In the rows, 128 means zero.
Named moves come first, each a turn or a mirror and shown by rows before and after it. Which of them, in which order, take the first row of each pair that follows to the second? Write the first one first, as in the answered first pair.
F:
[141 156 104 112 162 141 142 134 120 164 114 135 141 118 124 136 173 159
 116 149  73 147  99 141] => [157 120  86 124 171 128 120 141 134 178 123 123 160 115 108 121 162 135
 121 111  75 130 118 158]
[139 138 128 136 136 139 140 113 142 107 103 116  99 137 121 134 169 130
 124 123 116 120 117 151] => [145 121 122 140 140 128 131 120 146 113 110 111 101 132 111 126 166 117
 129 114 119 120 124 161]
[126 123 143 112 157 130 148 159 145 120 153 129 102 139  72 115 115 120
 123 113 124  69 156 131] => [119 155 159  97 154 142 167 146 132 106 145 134  84 144  94 123 126 146
 116 141 120  88 136 115]
[121 159 141 134 166 130 156 142 135 123 115  93 112 123 105 122  89 127
 127  92 127 152 122 134] => [120 168 140 135 162 128 164 139 124 122 119  95 113 123 106 124  90 129
 125  98 129 151 114 137]
K:
[105 111 126 139  88 111  69 111 189  80 139 134 114 121 133 126  98 105
 145  96 125 113 114  78] => [ 98 153 104 139 108 151  80  87 171  73 164 134 163 146 136 110  98 115
 124  91  99 116 136 115]
[132 122 172 158 167 118 158 108 143  96 142 141 144 123 120 121 123  98
 147 112 164  97 176 130] => [137 124 169 152 158 124 152 109 146  98 136 145 147 120 122 125 119  98
 146 116 169 102 169 123]
[ 99 119 109 176 119 134 193 141  52 129 125 115 170 165 161 105 159 124
  87 115 183 103 149 133] => [106  80 131 170 109 100 186 156  67 138 102 114 129 139 160 122 156 114
 100 111 197  89 119 104]
[160 128 104 103  93 113 127 125 113 127 164 126  89 131 115 101 163 126
 135 141 122 119 107 135] => [160 138 101 106  98 121 128 128 107 126 170 127 100 141 112  96 165 131
 132 132 118 130 111 137]
L:
[149 112 113 136  81 117 118 150  96 152 122 105  91 141 151 124 153 138
 117 104 145 139 113 137] => [142 119 107 151  83 137 117 136  91 139 146  95 117 156 147 104 141 120
 110  98 142 128 140 158]
[139 207 154 143 127 105 138 123  87  84 159 125 109 121 104 123 102 196
  85 154 194 150 114  71] => [144 186 144 141 132  77 135 150  90 107 146 113  82 113  99 126 103 186
 100 132 206 156  97  69]
[110 175 187 122 127 161 106  87  94 128 119  91 142 147 168 138 144 168
 116 160  86 134 122 140] => [124 143 182 114 132 128 101 128 104 150  91  90  92 121 163 154 157 169
 125 146  97 148  87 122]
Now pairs of rows:
Each pair is 2 to 3 moves apart.
[137 132  82 135 169 156  75 123  89 107 176 106 193 160  77 138 132  81
 103  65 108 128 155 167] => [104 146 151 126 113 182  74  55 114  60 168 156 199 130 101 151  99  93
 113 140 109 112 126  97]
K then L then L
[136  62 125 153 130  82 107 189 142 152  83 124  88 100 118 152 134 104
 140  99 127 135  98 105] => [142 152 109 122 144 135 135 157 113 133  96 153 132 122 146 170 179 173
 112 138  56 178  99 126]
K then L then L
[162 107  89 138 105 126 108  96 157 148 150 143 176 131 128 136 155 142
 149 138  82 145 143 156] => [169  84  85 134 113 107 103 123 163 159 137 132 158 127 119 138 156 136
 145 119  94 150 136 153]
L then L then L
[127 136 150 113 115 119 142 146 139 118  98 131 112 111 142 163 153 147
 128 157 133 146  92  94] => [110 153 133 152 123 168 141 111 123 103 154 114 173 154 135 129 121 109
 117 147 139 124 156 135]
L then L then L
[126 149 109 122 146 144 133 124 139 131 142 134 161 140 124 111 135 137
 116 111 104 141 144 137] => [129 119 110 132 143 129 126 132 144 138 141 121 150 137 113 105 109 105
 127  97 124 123 150 128]
K then L then K
[160  65 115 150 162  93  92 148 153 157 134 123 131  98  93 120 154 118
 163 105 136 130 130  97] => [139 153  96 143 184 132 134 142  85 146 152 104 148 150 127 118 178 156
 125 113 120 160 162 145]
F then L then K
[152 134 150 106 132 113 161 136 116 171  84 177 114 122 159 150 150 167
 129 129 126 156 102 141] => [131 161 145 134 139 161 161 101 103 152 125 169 181 170 151 112 119 138
 119 131 133 136 163 168]
L then L then L
[116 160 181 125  84 141 132  76 123 113 100 156 109 122 166 157 121 163
 132 186 122 111 108  83] => [142  73 138 142 109  69 106 144 145 169  81 115  63 109 122 146 123 110
 150 113 154 106 101  97]
L then F
[135 108 140 114 154  91 127 165 137 148 104 118  85 111 121 128 121 126
 134 101 151 136 104 118] => [116 109 167 131 130 109 126 131 150 123 118 132 106 103 121 113  90 102
 133 126 164 108 124  97]
L then L then K
[138 119 126 137  98  80 106 137 133 148 104 135  89 109 143 127 140  91
 111 117 156 142 103  98] => [142 163 104 120 114 103 121 132 110 149 106 137 104 124 155 135 174 129
  97 123 116 174  90 115]
K then L then L
[120 187 137 131 149 150 153 126  99 105 146 121 150 143 150 127 121 147
 107 143 120 136 150 136] => [124 116 149 142 142  91 138 159 127 137 126 100  94 121 132 128 102 103
 124 113 176 111 134 108]
K then L
[141 110  79 134 170 121 115 109 194 129 151 137 170 118  61 104 108 122
 124 106  78 126 129 138] => [129 160 110 113 152 145 141  77 179 105 136 160 160 110  96 123 125 170
 118 154  62 146 105 110]
L then F
[103 221 198 113 163 169 170 110  99 103 116 138 108 103 149 128 167 163
 124 156 130 160 114 115] => [117 214 155 113 183 161 170 150  82 131 122 116 102 121 136 130 192 170
 115 122 118 178 130 151]
L then K
[112  60 163 114 127 113 116 183 160 162  90 134 127  95 117 151 125 129
 167  99 168 138  97 103] => [ 73 151 181 128 118 191 144 107 121 111 139 152 199 134 150 132 107 142
 144 146 140 130 153 131]
L then L then F
[136 118 108 118 130 119 130 148 166 149 115 137 124 102 103 125 155 140
 161 122  92 135 123 111] => [130 142 113 122 128 155 131 114 161 124 133 145 159 118 111 114 132 134
 151 141  75 128 148 124]
L then L then L
